Here are some numbered points:
np.array([-3, -13, -8, 8, 6, 8, -10, 38, 13, 2, -13, -1]) 0
np.array([-66, 17, 16, 27, 8, 11, 19, 23, 41, 8, -7, 15]) 1
np.array([-27, 11, 13, 16, -41, -1, -8, -5, 51, -12, 24, 41]) 2
np.array([-5, -21, 5, 30, -2, 5, 3, 19, 15, 30, 17, 6]) 3
np.array([3, 0, 32, -3, 13, 45, 22, 5, -8, -12, -19, 1]) 4
np.array([9, 1, -12, -28, 17, -26, -27, 1, -50, -22, 10, -25]) 5
np.array([-61, -7, 7, 13, -8, 47, 17, -12, 47, 29, 14, 12]) 6
np.array([74, 10, 22, -26, 28, 19, 8, 30, -59, -15, -14, 4]) 7
np.array([-31, -14, 1, 26, -63, 16, 21, 30, 32, 2, -9, 3]) 8
np.array([-4, 7, -28, -10, 17, -19, -13, -33, -62, -18, -8, -4]) 9
np.array([-20, 4, -1, 31, 17, -6, -1, 12, 18, 1, 3, 14]) 10
np.array([-25, -8, -24, -5, -68, 23, -9, -3, 0, -2, 33, -8]) 11
np.array([-2, -10, -30, -18, 8, 15, 6, 6, 23, -7, -11, 1]) 12
np.array([19, -15, 17, 19, 18, 0, 14, 29, -5, 7, -42, -14]) 13
np.array([-4, 16, 6, 45, -2, 36, 30, -35, 49, -26, -31, 10]) 14
np.array([-31, -3, -7, 3, -39, -1, -26, -28, 27, 22, 32, 1]) 15
np.array([34, 1, 3, -22, 18, -12, 8, 8, -37, -19, 8, 19]) 16
np.array([39, 6, -13, -1, 0, -28, 16, -16, -10, 13, 4, -1]) 17
np.array([3, 11, -3, 28, 22, 7, 14, 2, 15, 18, -3, -3]) 18
np.array([50, -26, 11, 8, 47, 7, 56, 36, 19, 9, -47, 22]) 19
np.array([-3, -2, 27, -17, -23, -23, 2, -6, 9, 0, 3, 2]) 20
np.array([3, 28, 22, 5, -6, 23, -6, 9, 23, 7, -15, 5]) 21
np.array([23, 5, 1, 27, 21, -3, 72, 12, 21, 60, -38, 9]) 22
np.array([64, 3, 8, 2, 22, 10, 14, 19, -23, -11, -2, -2]) 23
np.array([-10, 22, 8, -1, -14, -27, -28, -17, -23, -9, 20, 11]) 24
np.array([22, -19, 13, 16, 17, -7, -3, 11, -1, 1, -41, -11]) 25
Which two points above are nearest to each new point, looking only along the 2 directions in which the numbered points spread most? Their numbers follow each, nearest first.
np.array([-3, -7, -3, 5, -25, 23, -13, 0, -2, -3, -15, -16]) 20 12
np.array([8, -4, 20, 26, 37, 11, 3, 22, 5, -1, -9, 27]) 4 25
np.array([-30, 3, 4, 73, -9, 16, 9, -24, 54, 38, -23, 5]) 1 6
np.array([-19, -42, 11, -20, -29, 10, -19, -17, -31, 13, 65, 13]) 24 11
np.array([42, -1, -29, -22, 37, -19, 7, 46, -49, -7, -37, -23]) 7 23
np.array([-2, 15, -4, 1, -6, 0, -10, 16, 6, -9, 10, 0]) 20 12
np.array([2, 1, 14, 49, 6, 29, 27, 10, 42, 8, -10, 18]) 14 1
np.array([-20, 3, 23, 42, -4, 0, 30, 9, 40, 20, -1, 10]) 14 1
np.array([-16, -23, 1, 27, 7, 21, 25, 22, 37, 21, -8, 17]) 14 1
np.array([-27, -4, 4, 44, -11, 19, 6, -14, 50, 16, -29, 7]) 1 14
np.array([77, -11, 13, -18, 25, -1, 33, -16, -55, -13, -1, 8]) 7 23
np.array([-21, -11, -6, -26, -23, 18, 13, 4, 47, 35, 0, -3]) 8 3
np.array([-17, -8, 26, 35, 4, 24, 26, 19, 44, 21, -35, -2]) 14 1
np.array([21, 5, 16, 13, 35, 18, 12, 24, -25, -60, -54, 16]) 23 25
np.array([-43, 36, -4, 27, -13, 14, 19, 15, 45, -9, 14, 0]) 8 1
np.array([24, -7, 17, 5, 55, 0, 16, 20, 13, 24, -9, -27]) 13 25
np.array([-24, -3, 3, 15, 2, 53, 9, 6, 60, 21, -2, 13]) 1 14
np.array([36, -3, 12, -3, 39, -2, 20, 23, -8, 8, -40, 10]) 13 25
np.array([23, -13, 12, -37, 43, -21, -7, 15, -26, 8, -27, 13]) 23 16
np.array([10, 0, 8, 36, -4, 17, 14, 9, 49, 12, -47, -9]) 14 18
np.array([-8, 10, -42, -9, 2, 7, -5, 19, -16, -7, 16, -12]) 20 24
np.array([44, -26, -11, -11, 46, -30, 13, 15, -17, 4, -9, 13]) 23 16
np.array([-17, -1, -67, -20, -21, 22, -27, -26, -20, -32, 17, -26]) 24 11
np.array([-31, -10, -2, 6, -31, -13, -37, -32, -16, -11, 51, 1]) 11 24
np.array([3, 3, 6, 15, 20, -8, 27, 6, -14, 14, 3, 30]) 4 0
